500 stands for zero in the data rows.
Here are some numbered points:
[543, 560, 545, 587, 576, 474, 419, 431, 543, 549, 539, 496, 446, 611, 492, 465, 528, 617, 541, 497, 520, 571, 510,
 493] 0
[324, 290, 435, 547, 426, 491, 254, 571, 470, 476, 418, 652, 599, 536, 338, 624, 257, 504, 575, 627, 999, 493, 517,
 744] 1
[561, 563, 649, 467, 394, 475, 349, 430, 690, 507, 559, 464, 419, 692, 605, 497, 377, 633, 668, 551, 430, 629, 526,
 522] 2
[793, 390, 452, 0, 175, 366, 946, 950, 589, 176, 414, 328, 484, 216, 702, 779, 293, 605, 645, 757, 634, 319, 146,
 508] 3
[539, 517, 539, 712, 702, 444, 366, 469, 522, 579, 539, 575, 469, 629, 376, 446, 543, 654, 544, 497, 694, 504, 493,
 517] 4
[0, 578, 348, 958, 407, 670, 330, 204, 213, 731, 464, 700, 639, 499, 76, 253, 594, 0, 142, 204, 333, 455, 720,
 697] 5
[298, 426, 567, 703, 553, 555, 296, 396, 409, 579, 464, 705, 574, 522, 463, 547, 478, 325, 490, 398, 645, 529, 629,
 527] 6
[605, 386, 564, 452, 653, 455, 426, 660, 539, 441, 510, 543, 490, 525, 528, 623, 413, 736, 609, 618, 830, 508, 407,
 476] 7
[479, 436, 488, 551, 599, 470, 475, 537, 477, 512, 484, 554, 542, 467, 445, 514, 531, 548, 481, 485, 606, 468, 514,
 529] 8
[347, 613, 465, 458, 194, 575, 513, 425, 478, 523, 510, 488, 517, 421, 458, 452, 468, 242, 472, 426, 301, 530, 560,
 520] 9
[590, 602, 564, 426, 369, 484, 438, 422, 611, 552, 559, 413, 383, 656, 569, 474, 383, 544, 629, 595, 460, 596, 433,
 525] 10
[500, 568, 588, 397, 361, 457, 402, 475, 628, 470, 557, 452, 501, 627, 547, 502, 371, 494, 607, 603, 475, 580, 477,
 585] 11
[523, 444, 547, 540, 693, 494, 514, 608, 411, 479, 473, 556, 536, 466, 471, 500, 582, 634, 494, 514, 617, 432, 433,
 484] 12
[467, 399, 510, 693, 753, 449, 322, 565, 471, 561, 511, 636, 534, 511, 370, 504, 531, 667, 523, 519, 833, 519, 549,
 572] 13
[511, 485, 504, 496, 538, 490, 502, 527, 474, 494, 488, 498, 491, 467, 495, 513, 498, 535, 492, 500, 552, 469, 496,
 476] 14
[299, 434, 473, 446, 248, 516, 477, 541, 449, 501, 426, 556, 546, 400, 454, 587, 325, 258, 531, 530, 521, 445, 530,
 560] 15
[407, 626, 408, 717, 581, 536, 466, 252, 515, 593, 651, 433, 486, 545, 380, 227, 632, 409, 325, 414, 231, 491, 579,
 566] 16
[607, 607, 468, 553, 641, 552, 688, 436, 456, 564, 547, 398, 468, 487, 485, 309, 727, 571, 386, 406, 230, 482, 507,
 401] 17
[700, 356, 596, 537, 755, 444, 312, 683, 589, 489, 457, 571, 501, 531, 604, 629, 456, 875, 671, 624, 841, 570, 459,
 413] 18
[430, 537, 515, 591, 430, 525, 383, 384, 525, 556, 519, 542, 507, 599, 456, 460, 457, 453, 513, 488, 475, 574, 565,
 546] 19
[594, 473, 430, 354, 526, 491, 655, 626, 497, 433, 477, 426, 472, 398, 524, 524, 511, 607, 496, 574, 572, 442, 422,
 467] 20
[400, 291, 437, 307, 310, 529, 501, 699, 413, 401, 399, 616, 602, 258, 502, 771, 302, 374, 522, 579, 727, 394, 426,
 527] 21
[445, 447, 365, 481, 437, 519, 555, 503, 450, 475, 484, 494, 533, 394, 402, 493, 499, 436, 439, 519, 572, 447, 489,
 541] 22
[744, 451, 535, 353, 646, 433, 567, 653, 562, 405, 483, 460, 418, 567, 662, 655, 416, 809, 616, 610, 733, 482, 325,
 433] 23
[618, 585, 578, 465, 510, 491, 477, 438, 597, 507, 566, 411, 430, 629, 593, 434, 522, 633, 580, 515, 412, 585, 493,
 447] 24
[456, 448, 570, 568, 548, 487, 370, 494, 511, 503, 492, 569, 502, 632, 491, 525, 449, 540, 587, 484, 619, 541, 523,
 575] 25
[573, 639, 586, 318, 184, 492, 402, 407, 738, 515, 643, 362, 413, 672, 648, 564, 298, 553, 682, 675, 377, 658, 438,
 443] 26
[522, 557, 356, 469, 475, 493, 607, 508, 486, 532, 555, 426, 521, 447, 357, 382, 511, 508, 381, 533, 435, 456, 515,
 489] 27
[999, 441, 225, 668, 999, 404, 999, 822, 443, 482, 650, 303, 434, 141, 289, 2, 999, 999, 152, 386, 529, 224, 383,
 338] 28
[694, 506, 378, 43, 364, 484, 880, 758, 487, 362, 476, 273, 483, 199, 609, 582, 514, 546, 497, 639, 391, 352, 291,
 389] 29
[674, 610, 657, 593, 736, 436, 450, 419, 591, 506, 579, 486, 381, 715, 682, 470, 645, 667, 594, 426, 363, 604, 480,
 388] 30
[651, 619, 614, 386, 367, 437, 431, 398, 695, 498, 548, 379, 357, 665, 621, 520, 401, 607, 631, 587, 392, 579, 445,
 506] 31
[489, 420, 546, 598, 693, 481, 403, 551, 466, 514, 469, 584, 566, 542, 467, 522, 522, 588, 540, 485, 709, 507, 513,
 492] 32
[793, 504, 574, 99, 314, 416, 510, 619, 714, 292, 493, 386, 338, 546, 800, 656, 282, 761, 756, 772, 637, 540, 290,
 473] 33
[542, 622, 258, 486, 588, 535, 986, 482, 354, 510, 535, 334, 450, 258, 325, 172, 835, 525, 219, 434, 203, 320, 498,
 437] 34
[443, 610, 407, 291, 166, 534, 679, 477, 445, 468, 460, 354, 492, 327, 526, 514, 431, 215, 429, 505, 188, 415, 485,
 482] 35
[553, 418, 604, 420, 475, 476, 462, 621, 513, 409, 482, 542, 522, 474, 639, 584, 413, 536, 603, 530, 583, 510, 434,
 497] 36
[349, 335, 573, 507, 363, 530, 302, 546, 449, 465, 423, 653, 608, 497, 551, 717, 304, 320, 570, 475, 640, 507, 498,
 593] 37
[436, 434, 474, 619, 643, 473, 525, 581, 436, 577, 497, 611, 585, 459, 387, 452, 394, 572, 435, 478, 848, 424, 578,
 498] 38
[575, 438, 507, 469, 629, 475, 531, 590, 496, 460, 474, 514, 511, 425, 548, 564, 527, 584, 492, 524, 609, 439, 462,
 468] 39
[454, 423, 338, 407, 338, 487, 429, 641, 514, 446, 437, 541, 593, 307, 360, 583, 395, 341, 528, 593, 658, 433, 508,
 628] 40
[565, 443, 577, 486, 619, 452, 432, 545, 500, 474, 475, 562, 477, 559, 563, 591, 458, 663, 600, 537, 699, 542, 423,
 473] 41
[522, 511, 428, 436, 515, 521, 659, 585, 424, 474, 438, 460, 521, 332, 516, 490, 653, 410, 464, 476, 343, 413, 498,
 432] 42
[508, 590, 497, 271, 164, 467, 508, 478, 662, 504, 522, 393, 427, 578, 571, 542, 259, 456, 638, 653, 418, 546, 471,
 542] 43
[442, 550, 548, 459, 277, 467, 396, 392, 590, 523, 470, 498, 470, 574, 513, 562, 311, 426, 605, 549, 517, 544, 503,
 599] 44
[553, 486, 493, 406, 503, 540, 627, 589, 423, 416, 479, 471, 516, 362, 583, 532, 609, 502, 489, 434, 367, 482, 482,
 383] 45
[446, 490, 536, 661, 661, 568, 537, 466, 385, 529, 473, 537, 526, 457, 485, 417, 733, 451, 400, 320, 377, 457, 568,
 453] 46
[520, 409, 384, 601, 733, 508, 576, 590, 447, 517, 464, 487, 514, 324, 355, 412, 633, 589, 399, 484, 635, 400, 546,
 461] 47
[550, 458, 546, 485, 561, 458, 491, 534, 494, 489, 510, 533, 481, 515, 495, 531, 495, 568, 531, 531, 605, 483, 486,
 494] 48
[360, 488, 484, 657, 530, 505, 357, 399, 459, 578, 488, 594, 528, 583, 382, 456, 455, 449, 475, 463, 588, 559, 589,
 587] 49
[505, 590, 687, 463, 336, 548, 361, 394, 607, 488, 533, 498, 451, 654, 664, 528, 460, 433, 637, 476, 355, 597, 491,
 476] 50
[756, 537, 555, 190, 314, 457, 691, 630, 595, 350, 540, 344, 419, 506, 808, 628, 427, 560, 644, 615, 292, 515, 367,
 412] 51
[429, 577, 469, 593, 483, 515, 498, 401, 507, 552, 479, 491, 500, 546, 467, 423, 526, 414, 451, 477, 406, 520, 565,
 522] 52
[498, 311, 300, 482, 781, 526, 770, 699, 202, 451, 388, 600, 608, 166, 266, 499, 759, 552, 233, 447, 609, 310, 500,
 455] 53
[756, 473, 270, 38, 363, 421, 999, 773, 463, 315, 436, 208, 471, 122, 594, 518, 562, 582, 412, 591, 368, 295, 249,
 394] 54
[393, 523, 440, 479, 341, 516, 554, 448, 472, 533, 480, 468, 513, 441, 432, 469, 498, 344, 451, 505, 418, 472, 518,
 553] 55
[0, 218, 397, 588, 0, 514, 62, 589, 318, 527, 341, 864, 742, 474, 168, 870, 0, 0, 566, 468, 999, 451, 637,
 965] 56
[565, 440, 597, 532, 562, 425, 367, 575, 599, 492, 473, 594, 494, 675, 582, 621, 381, 666, 697, 564, 772, 591, 363,
 510] 57
[661, 626, 487, 473, 545, 515, 502, 357, 638, 472, 586, 344, 306, 707, 639, 309, 667, 614, 498, 406, 235, 583, 541,
 441] 58
[364, 458, 445, 480, 355, 551, 501, 454, 456, 503, 447, 527, 556, 429, 422, 573, 430, 356, 480, 474, 566, 478, 542,
 566] 59
[327, 473, 428, 351, 158, 516, 478, 517, 451, 487, 420, 535, 581, 381, 557, 626, 341, 136, 508, 491, 459, 453, 523,
 588] 60
[281, 383, 541, 698, 468, 560, 147, 579, 407, 515, 422, 815, 711, 546, 468, 719, 311, 193, 593, 412, 890, 521, 645,
 614] 61
[364, 671, 530, 395, 363, 650, 670, 298, 447, 479, 508, 441, 516, 466, 608, 421, 727, 213, 407, 377, 0, 490, 554,
 429] 62
[600, 440, 655, 516, 605, 507, 272, 543, 618, 506, 504, 600, 518, 686, 636, 615, 368, 666, 664, 579, 700, 560, 474,
 480] 63
[588, 608, 555, 401, 363, 486, 503, 426, 627, 497, 521, 410, 413, 629, 617, 495, 402, 554, 597, 585, 420, 592, 469,
 479] 64
[698, 443, 479, 396, 529, 404, 476, 619, 611, 441, 526, 449, 480, 502, 501, 558, 385, 747, 607, 647, 686, 506, 418,
 502] 65
[560, 647, 668, 667, 672, 515, 428, 297, 523, 595, 576, 494, 415, 717, 609, 363, 654, 573, 510, 372, 290, 607, 506,
 387] 66
[576, 529, 410, 297, 307, 517, 723, 570, 540, 414, 485, 365, 497, 340, 594, 479, 454, 461, 472, 567, 314, 395, 449,
 434] 67
[388, 601, 328, 402, 208, 563, 753, 451, 426, 494, 476, 392, 521, 315, 391, 379, 548, 276, 311, 475, 183, 400, 527,
 529] 68
[353, 372, 323, 398, 361, 524, 575, 599, 379, 466, 456, 549, 566, 250, 379, 585, 399, 404, 380, 571, 638, 407, 497,
 566] 69
[683, 307, 583, 505, 788, 405, 358, 691, 511, 480, 484, 566, 462, 522, 540, 624, 417, 956, 639, 692, 999, 497, 380,
 497] 70
[514, 520, 559, 590, 587, 520, 436, 460, 483, 529, 539, 512, 498, 562, 552, 454, 593, 500, 505, 407, 414, 548, 541,
 443] 71
[350, 378, 630, 598, 379, 502, 117, 475, 466, 525, 440, 714, 594, 579, 530, 701, 273, 327, 697, 491, 743, 557, 579,
 621] 72
Which two points above are nearest to each new point by angle? Their numbers follow each, nearest first.
[452, 576, 608, 454, 300, 501, 444, 394, 550, 537, 548, 471, 466, 623, 599, 540, 389, 402, 540, 504, 352, 568, 528,
 511] ~ 50 26
[546, 453, 560, 792, 849, 428, 311, 463, 511, 596, 570, 563, 476, 599, 434, 445, 601, 736, 464, 534, 738, 552, 607,
 487] ~ 4 13
[461, 371, 496, 663, 481, 415, 129, 422, 639, 556, 527, 617, 512, 684, 272, 614, 164, 604, 665, 712, 999, 564, 495,
 827] ~ 1 25
[402, 309, 423, 582, 624, 471, 374, 685, 479, 462, 391, 637, 642, 359, 340, 528, 487, 535, 575, 530, 847, 464, 517,
 580] ~ 8 1
[434, 477, 490, 512, 427, 492, 447, 476, 497, 500, 500, 530, 507, 497, 466, 556, 412, 439, 517, 536, 555, 499, 515,
 554] ~ 56 37
[298, 612, 547, 512, 9, 535, 129, 149, 744, 614, 556, 398, 359, 867, 450, 500, 151, 202, 569, 620, 447, 700, 642,
 644] ~ 44 19
[568, 541, 578, 579, 623, 486, 372, 441, 559, 537, 547, 522, 474, 634, 532, 488, 475, 603, 553, 512, 561, 568, 490,
 498] ~ 0 4
[403, 557, 437, 594, 530, 525, 476, 408, 469, 589, 521, 542, 539, 508, 345, 391, 551, 435, 417, 447, 446, 490, 580,
 547] ~ 5 16
[483, 430, 511, 543, 593, 489, 494, 540, 485, 506, 488, 536, 526, 447, 435, 518, 533, 530, 459, 510, 606, 458, 531,
 509] ~ 8 38
[322, 537, 400, 739, 461, 562, 511, 379, 404, 579, 431, 569, 542, 484, 369, 435, 680, 245, 362, 298, 293, 486, 667,
 504] ~ 5 52
[288, 412, 479, 717, 612, 577, 463, 413, 279, 554, 429, 574, 587, 488, 355, 462, 640, 338, 347, 356, 524, 400, 642,
 493] ~ 5 46
[384, 554, 406, 488, 422, 536, 660, 471, 398, 499, 491, 434, 522, 364, 402, 401, 583, 330, 351, 417, 341, 418, 515,
 519] ~ 68 55
[561, 521, 576, 631, 642, 470, 351, 441, 565, 568, 542, 536, 486, 642, 510, 470, 507, 622, 583, 489, 566, 571, 519,
 516] ~ 0 4
[680, 447, 477, 543, 938, 482, 760, 680, 355, 425, 540, 454, 509, 320, 554, 403, 834, 715, 372, 412, 467, 328, 454,
 327] ~ 28 47
[468, 499, 594, 448, 382, 539, 429, 485, 532, 485, 452, 528, 509, 572, 657, 576, 427, 402, 604, 487, 456, 585, 478,
 485] ~ 50 44
[619, 557, 583, 311, 360, 482, 557, 528, 574, 448, 500, 414, 439, 552, 681, 566, 410, 536, 614, 565, 406, 543, 442,
 468] ~ 51 64
[699, 611, 537, 107, 117, 474, 641, 554, 693, 374, 556, 221, 402, 450, 755, 576, 358, 518, 639, 655, 206, 544, 408,
 403] ~ 51 43
[469, 440, 486, 366, 336, 510, 504, 550, 516, 466, 451, 516, 495, 475, 541, 656, 364, 439, 550, 542, 577, 491, 455,
 543] ~ 21 60
[354, 493, 478, 605, 425, 514, 332, 439, 441, 567, 425, 620, 538, 526, 434, 572, 460, 321, 510, 414, 502, 556, 591,
 525] ~ 6 61
[572, 607, 504, 510, 623, 541, 757, 474, 430, 522, 542, 353, 481, 472, 597, 356, 746, 484, 385, 398, 109, 451, 449,
 393] ~ 17 34
[578, 644, 462, 626, 693, 506, 643, 398, 537, 586, 626, 418, 441, 567, 385, 252, 732, 647, 366, 439, 291, 505, 527,
 432] ~ 17 16
[513, 651, 483, 450, 355, 541, 569, 355, 555, 517, 537, 408, 425, 571, 572, 396, 543, 381, 461, 495, 235, 537, 545,
 504] ~ 62 58
[764, 401, 559, 0, 311, 482, 842, 906, 458, 175, 396, 369, 464, 222, 827, 799, 393, 652, 644, 752, 576, 387, 267,
 342] ~ 3 29
[736, 510, 485, 143, 328, 435, 681, 715, 598, 329, 506, 372, 470, 361, 680, 658, 385, 591, 608, 672, 528, 450, 336,
 442] ~ 3 51
[583, 449, 527, 421, 607, 447, 628, 669, 450, 432, 454, 504, 530, 377, 623, 564, 610, 534, 518, 496, 444, 461, 477,
 418] ~ 45 39
[776, 579, 704, 520, 577, 457, 399, 426, 773, 506, 530, 410, 362, 786, 765, 418, 485, 741, 766, 494, 348, 660, 439,
 362] ~ 24 30
[433, 534, 518, 395, 251, 494, 445, 510, 528, 488, 451, 496, 496, 577, 544, 630, 305, 384, 575, 530, 515, 550, 455,
 557] ~ 44 43
[461, 520, 488, 353, 316, 517, 592, 524, 486, 448, 478, 440, 491, 453, 568, 538, 469, 340, 480, 506, 312, 459, 497,
 530] ~ 35 67
[342, 568, 657, 542, 137, 587, 172, 272, 629, 591, 480, 527, 483, 796, 590, 546, 238, 340, 698, 529, 425, 660, 549,
 568] ~ 44 50
[291, 478, 257, 565, 432, 467, 537, 482, 435, 590, 494, 527, 562, 381, 249, 422, 437, 365, 343, 533, 646, 428, 611,
 648] ~ 22 69
[504, 469, 482, 462, 512, 512, 554, 550, 470, 464, 457, 533, 507, 427, 536, 545, 527, 491, 481, 499, 505, 468, 488,
 463] ~ 45 42
[476, 403, 532, 339, 355, 466, 529, 643, 464, 404, 433, 547, 526, 389, 585, 708, 408, 399, 526, 516, 580, 441, 437,
 526] ~ 21 3
[488, 416, 360, 367, 383, 445, 556, 611, 519, 479, 460, 475, 530, 396, 402, 527, 360, 495, 504, 620, 667, 435, 488,
 614] ~ 40 69
[558, 477, 541, 372, 501, 519, 649, 563, 448, 437, 454, 489, 474, 390, 615, 564, 555, 514, 481, 511, 386, 434, 450,
 434] ~ 45 29
[427, 530, 484, 407, 192, 469, 394, 465, 628, 510, 513, 470, 479, 601, 475, 559, 222, 448, 590, 649, 535, 582, 502,
 634] ~ 44 43
[490, 507, 539, 448, 411, 497, 450, 512, 513, 473, 493, 513, 487, 543, 526, 574, 415, 486, 561, 517, 548, 528, 481,
 532] ~ 44 11
[508, 516, 480, 607, 644, 539, 572, 493, 460, 510, 487, 477, 538, 432, 463, 388, 675, 480, 412, 401, 368, 490, 572,
 442] ~ 46 17
[505, 576, 454, 529, 509, 466, 538, 438, 479, 533, 564, 442, 499, 509, 413, 356, 509, 583, 467, 556, 479, 521, 499,
 505] ~ 27 16
[493, 569, 439, 615, 678, 530, 645, 476, 379, 545, 513, 489, 522, 405, 362, 350, 813, 365, 290, 330, 266, 435, 602,
 442] ~ 46 17
[496, 567, 392, 441, 460, 541, 645, 479, 490, 515, 537, 436, 515, 462, 353, 373, 556, 428, 398, 551, 397, 458, 504,
 544] ~ 27 68
[407, 459, 525, 552, 501, 460, 379, 477, 556, 515, 484, 561, 514, 555, 466, 551, 377, 498, 557, 565, 694, 540, 512,
 595] ~ 1 25
[344, 532, 419, 594, 469, 526, 485, 409, 443, 569, 548, 472, 515, 487, 338, 353, 535, 370, 395, 514, 487, 467, 606,
 579] ~ 5 52
[521, 494, 444, 395, 460, 622, 796, 508, 404, 449, 515, 452, 509, 266, 547, 468, 718, 349, 382, 374, 132, 382, 510,
 373] ~ 42 45
[503, 556, 369, 494, 522, 510, 728, 474, 435, 509, 535, 383, 481, 365, 403, 355, 656, 477, 332, 473, 322, 399, 515,
 457] ~ 34 27
[520, 453, 519, 462, 582, 481, 569, 600, 438, 463, 461, 522, 537, 403, 547, 573, 554, 511, 506, 477, 541, 472, 472,
 474] ~ 39 14
[389, 530, 499, 369, 136, 484, 310, 426, 648, 493, 482, 542, 460, 597, 577, 598, 184, 353, 640, 635, 545, 577, 500,
 633] ~ 44 43
[336, 548, 564, 407, 166, 518, 416, 422, 558, 510, 475, 582, 497, 578, 563, 589, 267, 280, 576, 591, 446, 562, 563,
 635] ~ 44 60
[632, 511, 541, 473, 702, 487, 622, 562, 435, 445, 498, 459, 437, 458, 553, 454, 649, 686, 478, 465, 427, 428, 457,
 424] ~ 28 17
[408, 556, 426, 620, 527, 564, 551, 389, 440, 571, 538, 484, 505, 457, 339, 355, 634, 435, 331, 399, 360, 455, 546,
 496] ~ 16 5
[591, 453, 473, 491, 646, 484, 584, 611, 476, 476, 490, 489, 493, 392, 539, 532, 601, 640, 471, 468, 543, 466, 483,
 433] ~ 39 28
[269, 627, 692, 734, 340, 583, 160, 198, 556, 625, 551, 606, 483, 828, 588, 512, 421, 267, 595, 354, 350, 707, 655,
 535] ~ 19 50
[392, 587, 486, 548, 400, 556, 488, 334, 462, 581, 514, 499, 537, 546, 465, 424, 501, 337, 429, 434, 350, 545, 570,
 515] ~ 52 9
[739, 468, 454, 578, 999, 525, 803, 704, 303, 383, 490, 464, 519, 178, 434, 382, 999, 772, 281, 323, 524, 273, 408,
 260] ~ 28 47
[279, 606, 741, 291, 0, 609, 407, 347, 500, 432, 396, 547, 448, 677, 913, 855, 220, 26, 697, 368, 101, 625, 562,
 416] ~ 50 60
[607, 493, 427, 425, 529, 485, 618, 590, 529, 447, 534, 466, 472, 412, 483, 459, 532, 605, 486, 595, 535, 484, 447,
 489] ~ 20 54
[468, 644, 602, 427, 163, 569, 399, 358, 583, 529, 518, 454, 455, 684, 664, 575, 363, 275, 666, 421, 271, 639, 520,
 505] ~ 50 44
[0, 433, 424, 787, 183, 661, 288, 246, 244, 611, 376, 749, 671, 386, 224, 458, 497, 0, 334, 225, 389, 445, 779,
 697] ~ 5 59
[499, 698, 90, 452, 645, 539, 999, 594, 263, 463, 623, 136, 512, 42, 248, 50, 968, 398, 0, 329, 54, 94, 484,
 402] ~ 34 27
[680, 565, 490, 326, 447, 485, 675, 577, 548, 428, 519, 365, 408, 486, 630, 500, 511, 604, 538, 541, 394, 502, 411,
 415] ~ 51 29
[507, 241, 424, 417, 614, 500, 791, 794, 295, 382, 395, 584, 653, 53, 404, 609, 627, 496, 383, 463, 703, 231, 387,
 411] ~ 53 14
[278, 341, 256, 673, 767, 549, 509, 685, 185, 509, 395, 740, 704, 194, 154, 521, 717, 329, 274, 384, 736, 320, 560,
 578] ~ 53 8
[711, 551, 508, 423, 638, 455, 653, 543, 546, 469, 553, 347, 413, 479, 526, 400, 610, 733, 485, 545, 390, 462, 399,
 399] ~ 28 17
[716, 650, 622, 449, 534, 477, 500, 403, 644, 528, 574, 373, 362, 702, 636, 440, 489, 690, 586, 521, 337, 624, 462,
 417] ~ 24 31
[497, 438, 417, 530, 512, 424, 447, 538, 534, 510, 505, 521, 493, 524, 417, 493, 391, 602, 497, 614, 767, 480, 492,
 632] ~ 1 70
[515, 633, 418, 547, 699, 553, 733, 378, 499, 519, 562, 362, 445, 467, 471, 201, 833, 557, 337, 424, 135, 469, 536,
 400] ~ 17 34
[469, 526, 656, 772, 671, 536, 258, 452, 513, 564, 547, 616, 516, 640, 521, 469, 567, 507, 546, 367, 408, 588, 594,
 452] ~ 71 66
[356, 607, 488, 522, 350, 585, 594, 377, 410, 515, 527, 459, 526, 424, 497, 440, 614, 264, 417, 367, 223, 480, 586,
 480] ~ 62 9
[443, 483, 574, 438, 378, 538, 405, 501, 496, 492, 440, 577, 530, 534, 603, 640, 386, 385, 592, 496, 508, 528, 486,
 516] ~ 37 72
[561, 563, 411, 535, 540, 488, 540, 434, 567, 547, 556, 428, 480, 519, 341, 336, 547, 633, 433, 572, 509, 533, 507,
 533] ~ 27 28
[785, 518, 166, 213, 557, 466, 999, 609, 426, 477, 573, 129, 405, 3, 389, 240, 844, 614, 171, 545, 75, 193, 419,
 368] ~ 34 54
[659, 532, 443, 596, 832, 431, 616, 478, 519, 534, 572, 434, 424, 524, 412, 349, 668, 781, 421, 502, 527, 496, 478,
 465] ~ 28 47
[420, 472, 491, 558, 471, 469, 321, 458, 526, 534, 495, 577, 521, 570, 378, 466, 366, 458, 533, 561, 689, 545, 547,
 623] ~ 1 49
[541, 370, 411, 490, 671, 529, 592, 652, 394, 441, 421, 557, 598, 287, 504, 541, 643, 513, 409, 453, 570, 396, 491,
 444] ~ 53 47
[113, 271, 342, 726, 313, 439, 155, 412, 416, 581, 406, 728, 645, 317, 211, 513, 322, 216, 332, 502, 846, 483, 655,
 739] ~ 56 61
[527, 432, 496, 519, 651, 485, 515, 606, 437, 460, 476, 539, 550, 441, 477, 536, 553, 586, 487, 510, 634, 442, 456,
 479] ~ 12 39
[417, 473, 568, 662, 655, 521, 462, 485, 375, 495, 518, 580, 533, 507, 443, 475, 580, 491, 435, 450, 527, 493, 531,
 454] ~ 46 6
[395, 488, 648, 689, 541, 480, 121, 347, 571, 598, 513, 683, 533, 795, 509, 528, 365, 505, 613, 502, 691, 667, 548,
 591] ~ 25 72
[539, 505, 547, 403, 458, 517, 549, 550, 510, 446, 456, 469, 508, 489, 619, 583, 468, 516, 567, 525, 474, 485, 461,
 457] ~ 51 3
[579, 591, 630, 443, 492, 473, 540, 400, 497, 542, 557, 398, 434, 642, 621, 478, 523, 543, 549, 479, 376, 552, 518,
 412] ~ 24 58
[674, 418, 584, 360, 714, 472, 656, 683, 433, 417, 480, 470, 489, 445, 595, 604, 564, 720, 530, 491, 591, 417, 381,
 391] ~ 39 23
[315, 427, 480, 567, 389, 525, 352, 469, 505, 534, 488, 597, 551, 525, 382, 505, 357, 371, 497, 528, 639, 519, 552,
 627] ~ 56 1
[556, 641, 448, 207, 104, 448, 551, 426, 730, 424, 510, 273, 379, 587, 629, 545, 261, 479, 616, 776, 350, 582, 425,
 546] ~ 43 26
[773, 481, 564, 381, 753, 439, 611, 630, 577, 451, 520, 416, 411, 507, 598, 495, 652, 792, 546, 589, 547, 493, 404,
 383] ~ 23 39
[0, 0, 636, 0, 0, 578, 0, 770, 386, 140, 156, 910, 756, 379, 999, 999, 0, 0, 999, 729, 862, 529, 561,
 802] ~ 37 21
[618, 525, 601, 458, 631, 490, 564, 542, 490, 482, 475, 484, 477, 571, 634, 572, 570, 648, 537, 484, 518, 505, 422,
 438] ~ 23 30
[346, 534, 502, 617, 485, 573, 421, 378, 429, 562, 503, 552, 551, 547, 388, 424, 542, 357, 434, 426, 458, 534, 594,
 542] ~ 5 52
[597, 409, 501, 384, 631, 536, 795, 612, 386, 379, 470, 463, 523, 368, 696, 498, 662, 481, 473, 431, 322, 399, 388,
 357] ~ 45 42
[106, 554, 368, 869, 539, 584, 389, 231, 317, 637, 449, 639, 655, 483, 201, 323, 601, 184, 283, 380, 515, 490, 681,
 623] ~ 5 49
[457, 549, 631, 312, 157, 488, 502, 508, 575, 442, 496, 407, 481, 517, 706, 637, 362, 265, 644, 539, 277, 536, 463,
 542] ~ 43 50
[403, 564, 575, 460, 345, 544, 441, 391, 489, 521, 488, 478, 475, 616, 557, 554, 431, 392, 539, 467, 399, 565, 522,
 500] ~ 50 44
[661, 465, 516, 387, 612, 413, 538, 666, 559, 429, 501, 469, 470, 493, 593, 592, 462, 716, 586, 643, 645, 497, 406,
 463] ~ 23 65
[802, 517, 448, 469, 953, 409, 850, 690, 467, 460, 552, 380, 492, 329, 499, 311, 853, 793, 366, 442, 448, 378, 378,
 381] ~ 28 17
[497, 497, 550, 771, 726, 414, 329, 397, 592, 618, 542, 564, 475, 678, 353, 396, 509, 698, 535, 507, 697, 583, 565,
 559] ~ 4 0
[534, 523, 456, 513, 504, 454, 472, 491, 550, 534, 524, 493, 490, 548, 463, 498, 409, 605, 531, 557, 611, 504, 475,
 536] ~ 65 57
[469, 556, 582, 518, 320, 531, 421, 401, 573, 515, 493, 495, 479, 568, 661, 580, 401, 384, 575, 474, 384, 612, 521,
 491] ~ 50 44
[536, 333, 654, 349, 504, 451, 478, 695, 470, 382, 429, 619, 539, 371, 643, 768, 435, 553, 611, 531, 650, 435, 381,
 488] ~ 36 21
[602, 409, 459, 361, 489, 439, 543, 637, 533, 436, 472, 491, 496, 455, 485, 617, 396, 632, 551, 661, 691, 478, 443,
 552] ~ 65 7
[685, 572, 510, 544, 814, 453, 561, 554, 574, 526, 591, 410, 411, 573, 408, 362, 595, 826, 459, 594, 602, 485, 457,
 451] ~ 28 4
[444, 402, 438, 488, 512, 468, 473, 550, 483, 466, 459, 568, 552, 406, 417, 550, 456, 526, 455, 517, 705, 461, 486,
 559] ~ 1 8
[294, 456, 359, 635, 567, 593, 591, 463, 288, 584, 439, 553, 579, 338, 258, 398, 659, 326, 247, 367, 512, 367, 575,
 553] ~ 5 53
[450, 538, 508, 531, 474, 618, 562, 366, 466, 513, 421, 416, 453, 686, 594, 479, 611, 338, 484, 393, 336, 532, 550,
 433] ~ 62 52
[827, 522, 514, 78, 105, 459, 557, 617, 776, 369, 523, 290, 350, 635, 886, 788, 229, 714, 894, 806, 624, 626, 291,
 472] ~ 33 51
[549, 593, 390, 636, 710, 519, 665, 431, 448, 590, 546, 423, 479, 495, 362, 271, 770, 546, 319, 463, 311, 491, 582,
 406] ~ 17 34
[693, 504, 511, 348, 541, 471, 644, 594, 538, 412, 519, 367, 460, 481, 647, 536, 526, 627, 539, 543, 420, 476, 389,
 399] ~ 51 29
[426, 415, 588, 630, 699, 542, 449, 540, 371, 544, 480, 594, 582, 463, 505, 477, 587, 470, 452, 375, 522, 469, 500,
 419] ~ 46 32
[787, 475, 746, 410, 814, 470, 569, 565, 502, 463, 538, 483, 455, 593, 776, 494, 652, 848, 509, 566, 412, 499, 414,
 328] ~ 30 23
[712, 450, 527, 382, 624, 441, 566, 686, 580, 447, 493, 432, 453, 515, 581, 607, 432, 800, 581, 562, 624, 528, 387,
 404] ~ 23 65
[528, 480, 512, 618, 680, 520, 482, 491, 466, 496, 523, 536, 483, 477, 490, 433, 621, 569, 442, 415, 497, 493, 505,
 435] ~ 46 71
